[[131 121 123 122 123]
 [121 134 129 123 126]
 [119 131 128 122 124]
 [125 122 140 121 123]
 [120 149 118 132 136]
 [139 120 124 126 121]
 [136 117 133 131 133]
 [123 140 130 131 134]]
->
[[131 123 123]
 [121 129 126]
 [119 128 124]
 [125 140 123]
 [120 118 136]
 [139 124 121]
 [136 133 133]
 [123 130 134]]

[[147 108 145]
 [140 146 124]
 [119 143 111]
 [126 110 116]
 [119 143 109]
 [104 121 128]
 [104 122 144]]
->
[[147 145]
 [140 124]
 [119 111]
 [126 116]
 [119 109]
 [104 128]
 [104 144]]

[[140 139 122]
 [ 99 133 106]]
->
[[140 122]
 [ 99 106]]

[[158 119 154 154 135 128 151]
 [157 109 141 141 133 144 137]
 [154 124 141 141 134 130 137]
 [158 107 143 143 132 137 136]]
->
[[158 154 135 151]
 [157 141 133 137]
 [154 141 134 137]
 [158 143 132 136]]

[[108 126 145 131 131 131 114 128 108 122]
 [120 129 133 125 132 130 126 131 123 126]
 [136 116 132 141 127 115 125 131 121 133]
 [126 122 156 119 141 135 127 126 129 139]]
->
[[108 145 131 114 108]
 [120 133 132 126 123]
 [136 132 127 125 121]
 [126 156 141 127 129]]

[[151 113 110 148 117 152 146 141]
 [110 151 150 149 142 107 111 112]
 [117 142 142 148 134 133 110 118]
 [108 124 106 105 105 148 148 130]
 [110 147 109 104 110 152 143 115]
 [113 125 142 109 133 108 108 131]
 [111 143 104 103 111 152 145 131]
 [126 132 151 143 146 126 118 130]
 [131 118 111 153 106 152 151 114]
 [150 127 108 153 108 143 155 143]
 [125 139 109 138 106 152 147 138]
 [126 103 148 119 150 114 136 135]]
->
[[151 110 117 146]
 [110 150 142 111]
 [117 142 134 110]
 [108 106 105 148]
 [110 109 110 143]
 [113 142 133 108]
 [111 104 111 145]
 [126 151 146 118]
 [131 111 106 151]
 [150 108 108 155]
 [125 109 106 147]
 [126 148 150 136]]

[[119 142 116 141]
 [134 110 128 143]
 [128 128 128 150]
 [144 128 140 115]
 [120 138 142 114]
 [128 119 137 128]
 [111 124 118 141]
 [132 107 135 121]
 [131 137 150 124]
 [123 124 105 131]]
->
[[119 116]
 [134 128]
 [128 128]
 [144 140]
 [120 142]
 [128 137]
 [111 118]
 [132 135]
 [131 150]
 [123 105]]

[[118 123 127 123 111 121 141 121 144 143 141 142]
 [126 137 142 117 119 107 126 135 129 131 126 126]]
->
[[118 127 111 141 144 141]
 [126 142 119 126 129 126]]
---
[[135 116 135 135]
 [120 140 119 118]
 [136 117 136 135]
 [138 109 118 141]
 [142 151 110 148]
 [137 108 119 140]
 [118 147 137 113]
 [120 148 135 119]]
->
[[135 135 135 116]
 [119 118 120 140]
 [136 135 136 117]
 [118 141 138 109]
 [110 148 142 151]
 [119 140 137 108]
 [137 113 118 147]
 [135 119 120 148]]

[[114 118 107 116 131 141 130 131 131 116]
 [125 153 108 145 143 125 142 142 142 151]
 [134 102 149 112 152 114 153 154 152 105]
 [124 154 106 146 145 126 144 145 144 152]
 [137 103 146 115 108 130 108 106 108 110]
 [129 101 147 107 120 125 120 121 120 100]]
->
[[131 116 114 118 107 116 131 141 130 131]
 [142 151 125 153 108 145 143 125 142 142]
 [152 105 134 102 149 112 152 114 153 154]
 [144 152 124 154 106 146 145 126 144 145]
 [108 110 137 103 146 115 108 130 108 106]
 [120 100 129 101 147 107 120 125 120 121]]

[[129 128 124 125 129 126 126 126 138]
 [137 135 136 134 144 109 147 109 101]
 [107 137 117 132 115 149 115 149 137]
 [141 130 134 130 147 118 148 105 110]
 [143 120 140 121 125 127 124 126 136]
 [115 135 118 131 115 146 114 147 146]]
->
[[126 138 129 128 124 125 129 126 126]
 [109 101 137 135 136 134 144 109 147]
 [149 137 107 137 117 132 115 149 115]
 [105 110 141 130 134 130 147 118 148]
 [126 136 143 120 140 121 125 127 124]
 [147 146 115 135 118 131 115 146 114]]

[[140 127 117 133 125 137 128 122 128]
 [136 127 111 144 125 133 134 110 128]
 [138 130 112 145 123 136 136 107 125]
 [139 131 112 147 122 136 138 104 124]
 [137 122 117 130 130 133 123 128 133]
 [127 117 107 145 134 122 130 112 138]
 [131 116 114 130 135 126 119 131 139]]
->
[[122 128 140 127 117 133 125 137 128]
 [110 128 136 127 111 144 125 133 134]
 [107 125 138 130 112 145 123 136 136]
 [104 124 139 131 112 147 122 136 138]
 [128 133 137 122 117 130 130 133 123]
 [112 138 127 117 107 145 134 122 130]
 [131 139 131 116 114 130 135 126 119]]

[[134 120 140 117 110]
 [133 112 103 110 107]
 [103 114 132 116 114]
 [104 116 134 117 112]]
->
[[117 110 134 120 140]
 [110 107 133 112 103]
 [116 114 103 114 132]
 [117 112 104 116 134]]

[[129 130 131 124 122 125 124 128 133 126 129 114 133 138 127 129]
 [135 131 128 128 130 129 131 120 124 129 125 156 124 136 125 131]
 [130 142 136 128 125 130 124 126 139 101 125 125 133 131 130 127]
 [130 122 127 123 128 127 132 116 137 124 127 125 128 126 128 125]]
->
[[127 129 129 130 131 124 122 125 124 128 133 126 129 114 133 138]
 [125 131 135 131 128 128 130 129 131 120 124 129 125 156 124 136]
 [130 127 130 142 136 128 125 130 124 126 139 101 125 125 133 131]
 [128 125 130 122 127 123 128 127 132 116 137 124 127 125 128 126]]

[[137 132 137 128 125 128 142 126 127 143 130 126]
 [123 135 131 142 131 114 135 131 123 130 130 131]
 [124 127 129 122 129 125 125 130 121 136 119 133]
 [136 113 136 131 131 120 133 121 123 128 119 150]
 [131 124 135 120 127 112 125 123 139 131 147 128]
 [131 115 125 108 133 145 108 130 134 135 131 115]
 [138 126 128 131 123 140 131 118 131 138 121 122]]
->
[[130 126 137 132 137 128 125 128 142 126 127 143]
 [130 131 123 135 131 142 131 114 135 131 123 130]
 [119 133 124 127 129 122 129 125 125 130 121 136]
 [119 150 136 113 136 131 131 120 133 121 123 128]
 [147 128 131 124 135 120 127 112 125 123 139 131]
 [131 115 131 115 125 108 133 145 108 130 134 135]
 [121 122 138 126 128 131 123 140 131 118 131 138]]

[[134 107 104 142 127 115 138 127 138 129 139 114 121 121 124]
 [125 123 122 121 140 133 110 136 125 136 127 133 134 126 132]]
->
[[121 124 134 107 104 142 127 115 138 127 138 129 139 114 121]
 [126 132 125 123 122 121 140 133 110 136 125 136 127 133 134]]

[[137 137 130 101]
 [119 146 122 121]
 [109 127 131 111]
 [114 140 132 101]]
->
[[130 101 137 137]
 [122 121 119 146]
 [131 111 109 127]
 [132 101 114 140]]
---
[[128 137 101 110]
 [151 114 113 132]]
->
[[128 137]
 [151 114]]

[[122 106 149]
 [132 107 152]
 [137 118 141]]
->
[[122 106]
 [132 107]]

[[156 139 138 128]
 [156 137 101 115]]
->
[[156 139]
 [156 137]]

[[131 144 120 108]
 [151 107 135 127]]
->
[[131 144]
 [151 107]]

[[139 111]
 [116 128]
 [122 118]
 [151 122]]
->
[[139 111]
 [116 128]]

[[136 134 117 121]
 [139 125 114 111]
 [113 129 152 137]
 [122 127 148 146]
 [146 118 121 133]]
->
[[136 134]
 [139 125]]

[[132 135 156 132 124]
 [136 140 146 132 127]
 [134 142 147 131 124]]
->
[[132 135]
 [136 140]]

[[136 130 124 122 120]
 [145 151 124 142 132]
 [121 143 123 123 118]
 [117 128 129 111 132]]
->
[[136 130]
 [145 151]]
